One turn moves each row of this set onto another row. After a few examples, where does it send each row asked below?
q232: [ -4  -5  18   5  -4  -6   0  -6   0 -10  -6  -9   2 -10   1  12  10  -6
  14  -5   3  -2  -1  -1  -8   4   4   3  -5  -6  -7   6   1  -7  -8   4
 -15  -4  -8  -9  -1 -10  -8 -16  -6  -1   3   9  -3]
q61: [  1  -5  -4   0  -7 -24  -1  -9  -9  -3  -6  -7   2  -7   4   5  -6  -8
   3  -2  -1  -4 -10  -3  -1   6  -2  12  -6   0  -3  -5  -1  -6 -13   4
   8  -5  -1  -6  -2  -8 -13  -8   1  -4   6   3  10]
q472: [ -4  -7  -7   2  -4 -12   0  -7   3  -3  -8  -1 -21 -10   5   9  -8  -8
  -2  -2   6  -1  -3   0   0   8  -5   4  -3   0   2   1  23  -1   4   5
 -12  -4   2  -9   0  -2  -3 -22   3  -1  11   6   8]
q39: [  1  -2  12  -4  -4 -15  -2  -8   2  -3   7  -4  -4 -12   5   8   3  -5
   3  -4  -7   1  20  -3   3  -8   8  13   5   1   2   0   1  -1 -11   8
  -4  -5   1  -2   1  -3   0 -16  -2   0   3   2   5]
q459: [ -2  -5  -4   7 -10   7   1  -5   0  -4  -2  -8  -3 -13   3   8 -12  -7
  -6   1   2   0  -1  -2  -1  -9  -3   3  -1  -1  -6   3  -7  -2  25   5
 -10  -5  -1  -8   5  -4  -5  -7   3  -1  13   8  13]
q389: [ -4  -1  15   3  -1   5  -4   1  11 -12  -2  -8 -15 -11   4  -1  -5  -8
  -7   1  -6  -3  -5  -7  -1   5 -10   7  -6  -5  -3  -3  -2  -2 -13   5
   0   8  -2 -10   1  -2  -7  -1  -3  -3  -3   3  11]
q912: [  0  -3  -5  12  -7   1  -2   0  12 -10   5 -12  -5 -13   1  -9  -5  -6
   4   7  -6   2  14  -2   1  -7  -1   5   0  -1   4   8   0  -5  -4  -2
  -5  -2   7  -9   1  -4  -5  -5   0  -6   0   3 -13]
q335: [ -4 -10  -5   2  -2 -12   1  -5   6   3  -9   3 -20  -8  -6   7  -2  -5
  -2 -10   3  -4  -1   3  -5   4  -6   5  -3   1  -6  -4  19  -4   2   3
 -14  -3   1  -9  -4  -1  -1 -21  12  -6   6  -3   9]
q816: [ -1  -5  -5  -6  -3 -21   0 -10  -3   3  -6  -5   1  -6   5   3  -5  -8
   8  -5  -5  -2  -9  -1  -4  -1   0  16  -7   2  -2  -6  -1  -4 -11   7
   5  -8  -3   1  -4  -4  -8  -8  -1   0   7   1  14]
q423: [ -8  -4  -2  11  -7  12  -4   0  11 -14  -3  11  -9  -3   2   7   0  -6
  -6   1   5  -2 -10  -7  -1   2 -11   9  -2  -1   0  -3   1   0  -6   2
   7  -8   4 -10   1  -3 -11 -10   0   2   4   1  -2]
q85: [ -5   0  12   5  -4   7  -2  -1   7  -6   0 -10 -17 -10  10   0  -2  -7
   3   7  -4   0 -10  -1   3  -3 -12  14  -4  -6   0  -1   3  -2 -10   7
  -3   7  -6  -7  -1   0  -2  -1  -5  -8  -3   5  12]
q431: [  1  -3  -6  -4  -5  -5   0  11  -7  -5   0  -3   8  -2  -2   8  -9   2
   8   0   7   1   3  -1   0   1  -7  14 -12  -4   5  -2  -8  -5  13   1
  -5  -6  -3  -6   0   3  -9 -10   4  -6  14  -3   6]
q121: [  1  -6  -1  -1  -7 -22  -1 -10  -1  -4  -4  -2  -2  -1   3   5  -4  -4
   5  -9  -4  -7  -4  -4  -4   3   0  16  -3   1   0  -9  -4  -9 -10   7
   7  -7  -6  -3  -6 -13 -10  -7   1  -4   6   0  12]
q599: [-10  -5  -3   9  -6  13  -1   1  12  -7  -3  12 -10  -3   0   6   5  -5
   0   0   4  -1 -14  -3  -1  -6 -11  13  -3   0  -1  -5   2   0  -5   3
   4  -9   1  -7  -2   0  -6  -9   2  -2   3  -3  -1]
q996: [  0  -4  -7   3  -2  -3   0   3  -6  -2 -12   1 -16 -13  -4   2   3 -11
   4   0   8  -6  19  -2  -2   2   3  -6  -6   0   1  10   9  -1  13   3
 -10   2  -1  -5   1  -8  -7 -12   4   3   4   4   3]
q419: [ -2  -7  -7   1  -2 -13  -1  -5  11  -7  -8   0 -15  -9  -3  13  -8  -6
  -5  -4   3  -5  -1  -4   1   3  -5   0   0   6   0  -3  20  -2   3   7
 -10   1   7 -10  -1  -7  -9 -17  13  -7   5   2  10]
q974: [ -5  -3  17   2  -6   7  -2   4   7  -3  -1   1 -17 -12   6  -3   0  -4
  -4   0  -4  -4  -5  -3   2   2 -11  12   3  -3  -3  -4   1  -4 -14   5
  -3   2  -5  -7  -1  -5  -1   4  -3  -4   0   1  12]
q43: [  2  -2  -5  -6  -3  -6  -1  11  -5  -8  -1  -1   8  -3  -3   7 -11   1
   3  -3   5   0   7  -5  -2   7  -5  10 -12  -4   4  -2 -10  -4  11   0
  -4  -7  -1  -7   2   2 -12 -10   1  -1  15  -2   7]
q782: [ -6  -5  14  -1  -1  -4   2  -1   2  -3  -7  -7   9 -16  -4  14  11  -7
  15  -3   1  -2  -5   0  -4  -3   3   1  -2   2 -10   5   3  -3 -11   6
 -16  -3  -2  -5  -1  -7 -10  -9   2  -4   1   8   1]
q932: [ 1 -4 -4 -6 -6 -5  0 13 -7 -4  0  3  8 -4 -2  7 -9  3  6 -3  8 -1  5 -4
  2  3 -6 12 -7  0  5 -2 -9 -5 10  2 -4 -8 -1 -5  1 -1 -9 -5  4 -3 16 -4
  8]
q808: [ -9  -4  -3  11  -5  12  -3  -1   8 -11  -4   6 -10  -4   3   6   1  -8
  -2   3   4   2 -16  -4  -2   0 -11  11  -8  -5  -2  -2   2   1  -6   1
   5  -8   2 -10   1   5  -8 -14  -2   1   3   2  -3]
q783: [ -5  -4  16  -3  -1  -3  -1  -5   9 -10  -6  -4   5 -13   3  15   7  -6
  13  -6   0  -3   1  -6  -5   1   7   1   0   1  -3   6   3  -2  -7  10
 -15  -6  -3  -2  -1 -13 -10 -10  -7   4   5  10   2]
q40: [ -3  -8   0   9 -13   7   2  -3  -5   0  -3  -4  -6 -11   0   4  -8  -5
  -7  -4   3  -2   1   1  -3  -5  -4   4   0  -4  -9   1  -9  -6  23   2
 -12  -7  -5 -10   4  -6  -2  -8   3   0  14   5  11]
q679: [ -1  -4  -8   4   1  -3   1   1  -4  -1 -12  -3 -15 -12  -8   3   5 -11
   7   0   6  -4  16   0  -3  -4   2  -4 -10   0  -2   9   8  -1  15   3
 -11   5  -2  -5  -1  -5  -7 -15   7  -1   0   2   4]
q832: [ -3  -5  -4  10  -8   3   0   2   6   0   4  -8  -7 -17   3 -13  -2  -7
   7   7  -5   4  11   2   2  -7  -1   8   1  -1   1   9   2  -4  -5  -3
  -9  -7   6  -6   1   1   0  -5  -3  -2   4   1 -11]
q50: [ -3  -8  -2   8  -9   6   2  -2  -1  -2  -4  -6  -1 -14  -4   6 -10  -7
 -11  -3   1  -3   0  -2  -4  -6  -4   0  -1   0 -12   0 -10  -4  22   2
 -10  -2   1 -11   5  -4  -7  -6   8  -2  10   4  12]
q446: [  3  -3  14   4  -8 -19  -3  -7  -6  -6   6  -9  -3 -12   0   8   3  -5
   0  -2  -4  -1  18  -1   3  -2   5   9   1  -4  -2   0  -2  -4 -14   3
  -2   0   0 -11   3  -4  -4 -19   3  -6  -1   3  -1]
q251: [ -2  -5  -2   9  -5   3   0   2  15  -4   4  -5  -6 -13  -3 -13  -1  -6
   3   0  -9   1  17  -2  -3  -6   1   6   1   0  -1   5  -3  -5  -5  -2
  -8  -6   6  -6  -1  -1  -3  -4   0  -2   1  -3  -9]
q274: [ -1   0  10  -2  -2 -16  -2  -5  -5   0   5 -11   2 -18   1   9   3  -9
   4   3  -6   3  12  -1   6 -10   5  10   0   2  -3   1   2   3 -15   5
  -3   0   6  -5   4   4  -3 -16   4  -4  -1   2   3]
q25: [  0  -4  -9   3  -2  -2   1   2  -3  -2 -10   1 -14 -11  -5   5   5 -10
   8   2   7  -6  17  -1   0  -6   2  -5  -4   3   3   9  10  -1  15   6
 -10   4  -2  -3  -1 -10  -7 -10   7  -2   2   3   5]

q423 goes to q599
q25 goes to q679
q389 goes to q974
Now find these:
q832 goes to q912
q50 goes to q40
q43 goes to q932
q419 goes to q335
q274 goes to q446
q232 goes to q783
q816 goes to q61

One turn moves each row of this set onto another row. After a few examples, where does it send each row asked below?
q372: [  2   7   0  -5  -3   8   6   9  -8  13   0   0   1  -8 -10   1  -6  12]
q12: [  6  -6 -11  -4   3   6   7   1  -7  -4   7  -3   4   3  -7  -2   2  15]
q450: [  4   8  -1   1  -9   3   3  -1  -1   8  -1  -3  -5 -13  -1  -3  -1  -1]
q849: [  3  -4   3  -4   8 -12   1   3   1   2  -3  -4   6  13 -14   1   0   7]
q35: [-3  0  0 -5 -9  3 -4 13 -3 10  4 -2 -3 -1  3  8  6 -2]
q237: [ 10   0 -11  -8   1   3   4   5   7   2  12   7  -3  -5  -6   1   4   6]
q314: [  5   0   0  -3   6  -3   4   5   2   7   6   9  -2   8 -18   8  -4  12]
q236: [ -2  -6   1  -5   6 -11   3   4  -6  -5  -1  -5   2  11 -11   4   4   8]
q480: [-3 -2 11  7 -7 -6 -6  2  0  5 -7 -6  3 -4 -4  2  3  1]
q384: [  0  10  -7  -3  -6   2   1  -2   3   4  -4  -4  -9 -10  -2  -3   1   3]
q919: [ -3 -14   9  -7  -3   4 -12  -2   6  -1   1  -8   4   4  -1   2   0   9]
q866: [  3 -12  12  -9  -1   2 -11  -4   4  -3  -2  -8   4   4  -2   1  -4  10]
q269: [ -2  -7   9  -9  11   4  -2  -6  -3   0   1   0  -4   4 -13   3 -11  13]
q449: [  3   0 -11  -6   1   4   1   3   8   7  12   6  -4  -4  -4  -1   8   4]
q203: [  6  -1 -13  -4   5   2   1  -4  -3  -3   7  -8   4  -2  -4   2  -1  19]
q822: [ -1 -13  10  -5  -4   1 -10   0   4  -4  -2  -5   7  -1  -4  -6  -3  11]
q394: [  5  10  -4  -4  -2   1   0   1   3   8  -1  -4 -11 -11  -2  -4   0   0]
q513: [  1   1  -1  -4  11  -6   6   7  -2   3   8   8   1   7 -13   9  -1   8]
q514: [ -1  -6  13 -10   4  -3  -1  -6  -2  -2  -3  -8  -3  -3 -16   2  -5  -2]
q234: [  6  -1 -11  -7  -1   0   3  -3  -1  -5  10  -4   6   2 -12   3   1  16]
q5: [  3  -3   8  -7  12   3  -7  -4   0   0   3  -2  -1   5  -7   8 -12  15]
q332: [  6   4  -6  -6   3   9   6  10  -9   9   3  -4   1 -11  -6   2  -7   4]
q117: [  2  -8   7  -9   9   0  -3  -2  -4   0   1   0  -4   4 -15   7 -11  16]
q467: [  1  -4   1 -10  10   5  -5  -1  -3  -2  -1  -2   0   2 -12   8 -14  17]
q763: [  4  -5   5  -8  -4  12 -10  -8   6   3   1  -4  -9   3  -4  -4   1  -1]
q831: [  1   1  -4  -9   5   0   7   9   0  10   5   8  -2   8 -12  10  -3  11]
q165: [ -1  -6  10   1 -11  -4  -9   6   1   7  -5  -6   4  -6  -1  -1   1  -1]
q59: [ -2  -3   8   5 -13  -6  -2   2   2   7  -2  -7  -1  -5  -1   2   2   1]
q834: [ 4  1  1 -4 -7  3 -5 11 -1 17  4 -6  1  2 -1  3  3 -4]
q785: [  9   5 -14  -3   2   2   2   4   4   2   8   4   0   1  -6  -4   8   7]
q885: [  2   8   2  -2  -2   4   1  -5   4   6   0  -3  -7 -13  -2  -5   2  -2]
q3: [  2  -8  14  -3   9   0  -2  -6   1   0   0  -7  -1  -5 -10   5  -8  -4]
q629: [  1  -7   1  -5   8 -11   5   5   4  -3  -4  -2   7   9  -8  -1   4   8]
q781: [  1 -11   8  -4  -3   3  -9   0   6  -7  -4  -6  10   5  -5   0  -1  13]
q498: [  3 -11   6  -3  -4  12  -8  -4   4   6   2  -4  -6   1  -1  -6   4  -1]
q973: [ -1  -8  10  -1   4  -5   0  -7   0  -1  -3  -1  -4  -4 -14   9  -6  -4]
q562: [  5   4 -12  -7   0  -1   2   5  11   0   9   6  -2  -4  -9   1   6   6]
q89: [ -3  -4   9  -1 -11  -1  -5   8   2  10  -9  -8   2  -5  -4   2   1   0]
q769: [  4  -1  -3  -8   7  -4   9  10   1   3   9   8  -1   7 -12   6  -1  11]
q196: [  5  -3  -2  -5   5  -3   4   7  -3   7   4  10  -2  11 -13   8  -4  14]
q632: [  6   8  -5   0  -6   6   1  -1   0   6  -1  -5  -4 -15  -4   1  -1   1]
q99: [  7   5 -15  -4   1   2   2   4   4   3  11   3  -6  -2  -4  -4   4   6]
q179: [  4  -9   5  -7  -8   8 -10  -8   6   6   6  -8  -2  -1  -8  -2   3  -1]
q530: [  1  -3   8 -10   9   0  -6  -2  -5  -4   0  -2   0   4  -6   8 -14  14]
q230: [ -2   0   1  -7  -7   4 -10  14   2  10   9   0   2  -1  -2   6   5  -1]
q509: [  1   7  -6 -11  -1   7   5   8  -8   6  -1   0  -2 -10 -11  -1  -3  10]
q258: [ -6  -4   7   5 -12  -2  -2   2   0   7  -7  -3   1  -8   1   4   2   4]
q923: [ -1 -13  11  -5   0   4 -11   2   5   0  -3  -3   7   0   1  -2  -1  12]

q236 goes to q514
q384 goes to q562
Now find these:
q196 goes to q530
q919 goes to q89
q230 goes to q372
q450 goes to q99
q781 goes to q480
q849 goes to q3

